In the data rows, the value 128 means zero.
Here are some points, each followed by its number:
[167 150 162  93 131  93  71 159 119  73  82 157] 0
[110 219  95 122 132  61 178 195 255  91 162  78] 1
[122 137 120 140 113 126 143 105 132 127 147 123] 2
[121 125 125 139 143 104 127 132  92 129 161  98] 3
[174 100 166 182 120 112 122 142 110 118 126 151] 4
[139 129 152 120 136 142 115 145 114 122  88 137] 5
[ 92  92  88 136 107 190 146 114 128 169 153 132] 6
[130 129 124 154 144  98 129 134  91 134 154 103] 7
[128 139 137 132 122 101 119 122 131 109 131 117] 8
[ 94 123 106 129 112 147 150 104 119 154 152 110] 9
[136 111 147 128 119 153  71 140 110 105 100 154] 10
[133 157 123 102 121 123 139 116 129 120 129 117] 11
[144 104 108 120 151 137 113 150 120 131 143 126] 12
[120 134 159 160 129  91 141  97 118  98 125 124] 13
[119 135 137  93 149 125 134 137 131 139 136 135] 14
[134 127 160 126 140 120 103 114 132 146 138 172] 15
[121 114 117 175 123 157 152 113 123 141 134 120] 16
[ 88 126 108  83 138 126 118  85 113 125 111 148] 17
[116 117 123 130 122 153 129 125 118 139 125 117] 18
[165  99 105 166 170 103 101 154 155 133 146 132] 19
[ 93 163 163 135 118  93 191  76 136  93 125 103] 20
[110 157 112 140 123 109 140 111 140 127 144 115] 21
[145 121 140 166 131 105 110 122 120 107 118 146] 22
Which two points above are nearest to each new point by angle, seen from the average point of the numbered points? Their numbers follow each, nearest first.
[139 121 116 133 123 120  94 131 128 123 149 118] 12 19
[147 176 148 136 132  97  92 133 119  97  96 139] 0 8
[144 120 142  97 155 113  88 138 146 124  97 157] 0 5
[125 142 132 127 130 104 156 108 133 113 135 125] 20 21
[140 155 130 122 126 108 111 114 117 110  94 136] 0 5
[151  97 138 153 145 122 110 139 117 117 126 145] 4 22
[175 113 153 225 121 109  65 127 127  85 108 160] 22 4
[132 119 127 156 142 114 130 129 147 123 142 127] 19 4
[138 131 130 162  92 139 123 125 127 140 142 139] 16 2
[138 138 130 126 127 113 130 127 110 120 122 126] 0 11
[129 115 114 114 148 142 114 113 144 131 124 125] 12 17
[113 155 131 131 109 126 156  97 116 109 117 130] 20 2
[126 121 125 126 123 149 123 141 115 152 139 150] 6 18
[137 126 142 151 119 125 142 122 120 134 128 129] 4 16
[118 102 101 101 109 189 140 135  88 181 121 129] 18 6
[134 136 140 151 127 118 159 142 138 130 148 112] 1 16
[122 152 135 138 121 119 148  93 121 120 118 136] 20 13
[143 112 135 144 143 129  94 149 140 117 129 132] 19 10
